Each named move below is a turn or a mirror, shown by a few rows before and after it. Which moves, in which order, take the first row of each later pair to the second? The first pair is answered.
Z471:
[ -3  -4  13 -28  21  -2  -8 -37  15  13  23 -21   3  32  -7 -21   4] => [ -1   6  11 -32  -8  21  -4  30  -7  17  10   7 -42  18  10   1  26]
[ -6  -5   2 -14 -21 -15  -7  -8  -6  -8 -10  41   4 -17  -3  12  10] => [ -4  -7   3 -13 -11 -20 -10 -33   4 -10  -4  34  21 -13  -7   5   2]
[  0   6 -28  31 -13  19  13  46  13  27  22  -9 -35 -13  20  22   8] => [ -1  -4 -26  33  15  -1  11 -23  33  20  37 -40  14   5  -1  -3 -19]
[  3  -4  -1 -22  -3   8   9  -8   5   3   1   4 -11   2  -1 -13  13] => [  5  -3  -1 -20   0   6   6 -10   6   4   2   2  -9   4  -5 -14  14]
Z769:
[ -3  -3 -23  14   2  -9  -2 -20  -1  23  -5   2   0 -18  -7   9  -4] => [ -3   2 -20   6  -3   3   2   5  -7  25  -5   9 -21 -16  -4  12   9]
[  2  -4  -9  31  17  -6   1 -30   3  -3 -12 -20  24  -3 -22  17 -17] => [ -4  -6 -14  14 -16 -11   2 -14  -7   5 -14  28  -5 -27 -22  33   1]
[ 30  13  10   0  -4 -24  -5  -9  11 -34  -1  32  17  -2   6 -23  18] => [ 33  18  14  -1  -6 -12  -5   9   9 -34  -2  35   7   2  10 -20  28]
[-13  29  -8  37  -8  -5  49  16  -7  23   9 -23 -35 -12 -14  19 -21] => [-13  29 -10  38   2 -11  47   6  -5  23  12 -33 -23  -7 -18  16 -29]
Z904:
[  6  -3  15 -18 -20  -4  16  18  -7   4  -5  26 -23   3   8   7   7] => [  1  -6  17 -23 -16 -24   8  -6   1  -2 -11  37   0  -2   4   3   0]
[ -6  13 -26  38 -21   8  -8  10 -18  -6 -29 -11  13 -23   0  36  11] => [ -5  11 -28  38 -23   6  -8   8 -17  -8 -31  -9  16 -24  -2  33   8]
[  4   6  -9 -12   2  39   2  45  -6  -5   4  -2 -14  29  10  -2  12] => [  5   8   1 -28  -7  24 -11  33 -10 -20  -8  30   6  18   6  -2  17]
Z266:
[  0   0  13 -12   1 -11 -21   7 -23 -10 -15  31  34 -25 -11  -1  14] => [  0   1  12 -23  -6  -8 -16  14 -22  -6  -9  38  13 -17  -9  -1  22]
[ 16  16  -1 -17  10  -9 -11 -11   2  -3   9 -18  16 -27 -12 -21 -13] => [ 17  17   0 -33   9  -1 -11  -4   1  -5   7 -11   7 -20  -9 -28  -7]
[-12  -8  -5  28  -1  -7  -7  -9   0   1 -11 -15  18 -28  -2  13  -9] => [ -5   6   7   9   8   6 -18  -2  -1 -20 -18 -10  34 -11   5   4  -3]
Now pairs of rows:
(2 to 3 moves a pair)
[-14 -22 -25   6   3 -33  -4 -56  -3  13  23 -13  -5   3 -20   3  -4] => [-15 -17 -26 -17 -26 -28  -3 -30 -14  13  16  28 -37  -6 -14  15  18]
Z769, Z904
[-16  -6  -5   9 -24  38 -24  45 -20  -6 -19  31 -23 -16  16   3  24] => [-20 -25 -19  44  15  24 -10 -17   4  19  14 -48  -5   8  -4 -15 -17]
Z266, Z471, Z904
[ 24   4  15  20  25   4  -5 -20   8 -17  17  14   0  10   5 -11 -21] => [ 25   9  13  29  20  15  -1   4   2  -9  16   5 -17   7  12  -3 -23]
Z471, Z266, Z769
[  8   6   0 -21  19  35  11   4   3  -6  18 -20 -27  36   6 -27   7] => [  4   2   1 -27 -23   8  -6   8 -14 -24 -12  52 -13 -13   9  -4  20]
Z769, Z471, Z904
[-17 -21 -15  51 -14 -15  25  13  -1  44  32   4 -31 -13   5  30  -9] => [-11 -14 -10  57  15  -9  22  -9   8  41  41 -37 -10  15   2  13 -22]
Z769, Z471
[  6   1  22 -12 -18 -21  -8 -17   8   4   6   6 -26  -2  -8  12  10] => [ 10   1  19   9  -6  -6  -2  -6  13   9  12 -28 -31   9  -4   9   3]
Z769, Z266, Z769
[ -4   5  13  24   0 -25 -12  34 -11   1  -7  31  50 -41   2  15  13] => [ -6  -3   7  44  24 -29  -5  10   3  16  10 -18  60 -29  -6   4  -8]
Z471, Z904
[  1   8   3  15   8  13  12  45   0   8  12 -54  -8  11  -9 -36   1] => [ -4  -9  -2  10  14 -12  12  -7  11  10  22 -53  14  12 -24 -45  -9]
Z904, Z266, Z471
[  9  18  18 -23   2  11  -8  30  -3 -13 -15   0  12   4  16 -10  12] => [ 10  17  15 -40   4   8  -8  16   1  -7  -4   1   7  17  11 -17  13]
Z769, Z266
[  0  -5  -2 -14  -7  10   7  14  -4  15   5   9 -38   6   2  -2  12] => [ -4 -13  -7  32   1  -7  -2  -4   0  10  -2 -21   5 -18  -2   7 -15]
Z266, Z266
[ 22  -8 -13  44   8 -10  18 -11  -1   4  16 -35  30 -19  -9   4 -22] => [ 31  20   1  18  -3  22   8  53 -19 -21 -14  -2  14 -11  13   5   8]
Z266, Z471
[  9   9   1  19  15   9   2   9   2   9  10 -44   4   8   7  -4 -16] => [  4   9   4   3  11 -13 -15 -25  -4 -11  -4 -11  40  -4   3  -9 -15]
Z769, Z266
[-10 -14 -12  15   6 -16  16 -55  18  35  22 -10   7  -4   5 -10  -8] => [  0   5   0  -2  33  11   8 -31  19  14  14 -31  21  32  14 -28  -1]
Z266, Z266, Z904
[ -9 -12   8 -27 -14  -6  -2  -9  -5  13   4  44 -23  -4   2  20  19] => [ -5 -19   7  -8  17 -17  -2 -53  11  10  20  -6  13   6 -10   0  -8]
Z471, Z904, Z266
[  6  21  -1 -31  -2  40  11  41 -10  -2  -3   4 -34  28  11   1  19] => [  1   6  -1 -25  27   2  -4 -46  12 -19   3 -15  36  32 -15 -20 -11]
Z904, Z471, Z904
[ -2   7  -9 -20 -24   4  -4  -4  -7   4  -8  41   5  -6  -7   5  11] => [  8  16  -2  -6  19  19  -8 -10   4  -2  -2 -16  30  29  -5 -13  -3]
Z769, Z769
[ 11   8  11   2  13  12 -16   4  -3 -39 -25  15  43   4   8  -1  -3] => [ 10   6   2  27   7  30   2  44  -8 -16 -17  -9   5  -2  17  10  -5]
Z904, Z904, Z471
[-10 -22   8 -36  21  -7   0 -40  43 -32   4  -6  30  22  -4 -33 -14] => [ -4  -5   9 -52  -1  29   7  35  24 -26  -5  20 -28  26  18 -19  18]
Z769, Z471, Z769
[-13  -2  -7 -11   8   3  14 -31   4  23  24 -10 -12   8 -16 -16  -2] => [-14   8  -3 -27 -17  10  10   0  -7  14   6  29 -28  -9  -6  -1  16]
Z471, Z904
[ -8 -10   0   8 -30 -16  15   1 -13  51  13  26 -25 -28  -7  16 -10] => [ 13  24  19  -3  23  35   3  33  -1  16   8 -32   1  32   7 -16  -8]
Z769, Z904, Z769
[ -4 -22   0 -32   7 -24  -4 -52  12   5   6   5  17  17 -19 -25   0] => [  4   2   6 -43  -4  23  -3  36  -9  -7 -12  17 -25  23   8 -11  31]
Z471, Z904, Z769
[-10  -4 -16  -1 -10 -36 -19 -39   3 -17 -16  37  53 -37 -17   8 -12] => [ -2  11  -5 -30 -18 -11 -21   4  -9 -30 -29  65  32 -27  -1   9  14]
Z266, Z471
[-15 -22  -1  -7 -34   5  12   0 -17  28  21   1 -69   0   6 -14  -5] => [ -6 -19  15   0  13  -9 -10 -52   0  -7  11 -36  22  19  -5 -41 -34]
Z471, Z266, Z266
[ -6   7  -4  18  -6  21  21  34  -4  26   4 -19 -36  -1   3  11  -7] => [  3  14   5  -7  31  19   6  -8   9  -7   7 -31  13  37  -4 -22  -9]
Z471, Z266, Z266
[  9  26   5 -24  -3  40   2  62 -12  -6  -5  17 -36  23   8  -3  24] => [ -1   8   6 -66  -5   0  -4 -18   3  -9  10  54 -13  27 -16 -21  25]
Z904, Z471, Z266
[ -3 -31 -10  59  -4 -25  11 -12  12  27  15 -33   9 -16  -6  16 -27] => [ -4 -32 -12  45 -19 -19  21   8   4  43  24 -18 -30 -15  -1  25 -12]
Z769, Z471, Z904
[  6  18  10 -18  -7  24 -10  37  -8 -19 -18  25  -5   8  12   0  22] => [ -1  -4   2 -21  16  -5  -3 -41  16  -5  14  -5  20  29 -13 -25  -2]
Z266, Z471, Z266
[ -3 -10   2  14  12  -2   4 -22  14   1  28 -18   2  11  -7  -5 -14] => [  3  -1   8  -6  18   9  -4 -14  12 -14  23 -11   3  25  -2 -13  -2]
Z266, Z266
[  3  -5   2  15   3 -21   2 -17   6  15   6  -6  -8 -17 -11   8  -9] => [  9   8   8  12  -5 -13  -9  10  -7  -4 -12  14   1 -21   2  14   1]
Z266, Z471, Z904
[ -2   5   3 -11  -3   8 -15   4  -9 -23 -26  14  26  -2   4  -5   8] => [ -4  -3  -5 -11  14   1  -4 -31   4  -2  -1 -16  22  13  -8 -14  -6]
Z266, Z471, Z904
[ -1   9  -2 -29   9   6 -30  33  -6 -28 -17  24  11 -10  13  -3  33] => [ -7  -2  -5 -35   8 -17 -30 -10   1 -26  -8  33  28 -12   3  -7  29]
Z471, Z769
[ 15  -9   5 -19  -6 -17   1 -34   4  23  39 -31  17   1 -25   3   0] => [ 21   4   9 -26   3  10   5  -2  -1  20  43 -45  -1  17 -16  -2   9]
Z769, Z769, Z769
[-11  -6   1  -3  16  -6   0 -20   9   3  16 -19  27 -15  -4   1 -12] => [ -7   1  -2   4   4  16   8  25   0  19  14 -20 -10 -16   7  11  -2]
Z904, Z471
[  6 -28   0 -32   7 -16  13 -26  17   7   7  18 -12  13  -8 -22   8] => [  4 -35  -7 -16  10 -19  18 -29  21  19  12  -2 -10  10 -10 -18  -6]
Z904, Z266
[  8  18  15 -40  -1  15   9   9  -5   2   3  27 -28  31   2 -21  22] => [ -4  -9   5 -24  -2 -23  12 -51   5  20  16  22 -11  11 -20 -16   1]
Z266, Z904, Z471
[ -6 -18 -17  50 -26   0  22  35  -9  41   1  -5 -49 -41   3  27  -4] => [  1  -9 -10  25 -16  20  27  48  -4  41  15 -12 -70  -6   6  17   8]
Z471, Z769, Z769
[  2 -19 -13  19  -6 -22  -5 -54  15  11   9  -1  17  -4 -13   2 -17] => [  9  -6  -7  34  18   1  -7 -34  13   3   4 -34  23  12  -2  -5 -20]
Z904, Z266
[  9   3  -5   1  -7  -6   3  35  -7  -4  -2   8 -13  -8  -5  34  13] => [  9   4  -2 -14  -9 -15  -4  13  -4 -13  -3  26  -1  -5  -9  29  17]
Z904, Z471, Z769
[ 11  -8  -4   4 -15 -10  23  21 -14  24 -14  42 -19  -8  23  19  -4] => [ 12 -17 -10  20  15 -15  31 -20   4  35  10 -13  -1  18  11  -3 -29]
Z471, Z904
[  0   7   7 -25   0  16  -9  31 -12  -5  -7  13 -15   4   4  -9  13] => [ -2   3  10 -29   7  -5 -20  -8  -4 -15  -7  22  20   4  -8 -14   4]
Z904, Z471
[ -2 -12 -13   8 -23 -13   0  -9  -4   9 -15  16  -3 -16  -7  21   0] => [  5  -5  -6   4  11  -2  -2 -28   9   3   2 -26  15  17 -13  -1  -7]
Z769, Z471
[-12 -29 -18  27 -19 -21 -18 -34 -13 -16  -2  17  41 -25  -3 -11   6] => [ -3 -10  -7   3 -28   2 -26  12 -22 -33 -19  44  24 -16  14  -8  30]
Z266, Z471
[ -9  -9   3  -5 -24 -15 -11   3  -2 -16 -19   6  -3   3   1  20  25] => [ -7 -11  -4  12  -6  -5  -2  -8   8   1  -1 -38  -9  21  -1  14   9]
Z471, Z904, Z904
[ -5  -1  -8  23  -6 -27 -18 -16   6  -8   1  -4  46 -20  -8 -14 -25] => [ -7   3  -8  12 -34 -21 -18  16  -7  -6 -12  35  16 -37   0   1  -7]
Z769, Z266
[-14 -12 -10  -9 -14 -41 -22 -51  -2 -19 -43  41  52 -51 -20  -2 -11] => [  1   8   2 -12  52   1 -17 -49  18 -27 -24 -40  62  25 -16 -44 -20]
Z471, Z769, Z471
[ -5   3   8  12   4   3  -2 -10   3 -13   1 -11  28 -21  -8  10 -12] => [  3  16  16 -12   5  18  -6  14  -1 -24  -4   8  16  -9   0   9   7]
Z266, Z471
[ 19 -11  -1 -22  32  -3  -8   0  20 -22  16 -39   2  20 -13 -28 -10] => [ 14 -24  -7 -13  21 -32 -11 -29  20 -18  11 -19  15  -5 -25 -22 -17]
Z904, Z769
[-13 -16 -18  78 -21  21  29  36 -14 -16  -7   2 -10 -71   1  46 -12] => [-14 -24 -17  88  -3   9  24   6  -6 -22  -4 -18  18 -68  -5  37 -27]
Z769, Z769, Z769
[  0 -12   9  -8 -19 -24 -11 -15  -4   8 -16  26  -6 -30 -10   9  12] => [  0  -4   6 -11 -21  -2  -1  17  -6  15 -12  18 -36 -19   1  13  21]
Z904, Z769
[ 16  16  13 -12   6  39 -17  32 -13 -13 -11  -9   6 -11   9  11  21] => [ 12   0   6  -5  29  31  -4 -12   2   7  19 -47   3  10  -7  -7   4]
Z266, Z471, Z904
[-11  -8 -25  12 -18 -13 -12 -28 -11  12  42   5 -48   2  -7  24  20] => [ -7  -2 -22   8 -12   0 -10 -17 -13  13  45  -7 -55  16  -6  17  25]
Z471, Z769
[-13   2   6  13 -21  15  -9  27 -24  20   4  11 -12 -42 -13  12 -15] => [-13  -6  10   8  -4  -9 -17 -23 -11  11  12   5  29 -35 -26  -4 -28]
Z904, Z471
[-21   6 -15  -5 -13 -27  12 -22  18 -11  -4   7 -10  -1  -5  -2   7] => [-13  16 -11   3  10  -4  13  -3  22 -13  -1 -26  -5  23   3 -14   5]
Z471, Z769, Z769
[ -9  13   0  35  10   4   7   3 -10  -7 -11 -51  41  -8   3  16 -30] => [-15  13  -4  14 -38   3  11  39 -30   4 -17  12  -7 -35  11  38  -5]
Z769, Z769
[ -2  -1  -5  20   7  29  -1  51 -12   3  -3 -19 -32  12  20  11   5] => [ -5  -6  -7   7 -20  12  -4  42 -18   1 -11  23 -35 -12  18  22  14]
Z904, Z266
[  4   2  -4  33  11  -4  -6   5   9   2  -4 -19  11 -10  -2  -5 -18] => [ 10  17   7 -14  14  11 -15  12   7 -16 -10   7  12  14   0 -19   5]
Z266, Z266, Z904
[  2   7   4 -11  -2  14  -1  22   5   7  -2  -9 -19  -5   6   2   3] => [ -2   4   9 -21   9   0  -9 -18  11  -4  -2  -6  11  -2  -1  -8  -2]
Z904, Z471
[ -2   5   8  33  19  18  -7  10  -1  -1   0 -33  10  -2   9  -6 -13] => [ -4  -3   1  42  11  14  -2  11  -4   4   2 -25  -1 -15   7   2 -14]
Z471, Z769, Z904
[ 11  -1   5 -48 -11 -16 -10 -14  -4   7   9  47 -14  28 -26   6  36] => [ 20   9  13 -44  19  -1 -10 -14   4   0  14  10  -1  58 -23 -12  31]
Z769, Z471, Z904
[  2  10  -3  14   9  18   4  26   6  21  16 -27 -21   7   2   3  -9] => [  2  14   0  13  11  22   2  35   2  14   8 -24 -17   9   4   4  -3]
Z471, Z266, Z471
[  3   5   4 -10  -1   3 -10 -13  -5 -14  -3  11  14   9   2  -7   5] => [  5   4  -3  -8  -2  16   0   5  -4   5   9  -1 -17  14   3  -5   6]
Z266, Z266, Z769
[ -5 -12  -9   2  12 -15  -2 -51   6   9  27 -13  10  -9  -7 -13 -22] => [ -4  -2 -14   7  -7  19  12  14  -8  29  29 -16 -46  -9   7   5  -7]
Z904, Z471
[-11  -4  -2 -34  -6   0  11  29 -12   9   2  31 -19  -2  10   2   0] => [ -5   0   5 -25  32  -3  -1  -3   2 -13   2 -11  33  21   1 -16 -18]
Z769, Z904, Z769
[  3   6  13   3  -1   0 -12  17  -5 -23 -20  24  21  -7   9   7   6] => [ 12  11  15  -2  18  16  -6  22  -1 -18  -9   1  10  18   8  -5   8]
Z266, Z769
[  9   6 -11  14  10  36  17  49  -3  17  10 -25 -53   9   7 -11  14] => [ -8 -25 -25  50 -11 -25  14 -17   3  26   9  -5 -15 -47 -14  10 -14]
Z266, Z769, Z769
[  8  22   5   7  -6   4  -2  45 -31 -23 -17  10  -5 -10   2  15  16] => [  6  20   7 -13 -13  -7  -6  24 -31 -27 -17  31   4 -13  -3  11  23]
Z904, Z266
[ 14 -13  -4  -9   3 -18  13 -28  10 -33   0   1  27  15  14  15  -2] => [ 13  -6  -8   3 -14   5  25  27  -5 -19  -3  -1 -19  11  29  30   9]
Z904, Z471
[ -2  -6   5 -13  -4 -14  24 -44 -23  12  12   3  -6   0   6   2   1] => [  2   4   8 -24 -14  -6  22 -29 -29   8   4  20 -17  -1  11   5  11]
Z769, Z904
[ -3  -7  -5  43   1   4  13  22  -1  20  12 -35 -13  -7   0   9 -14] => [ -4 -13  -8  49  -5  -9   9   8  -2  12   1 -24   6 -23  -3  15 -21]
Z266, Z769, Z904
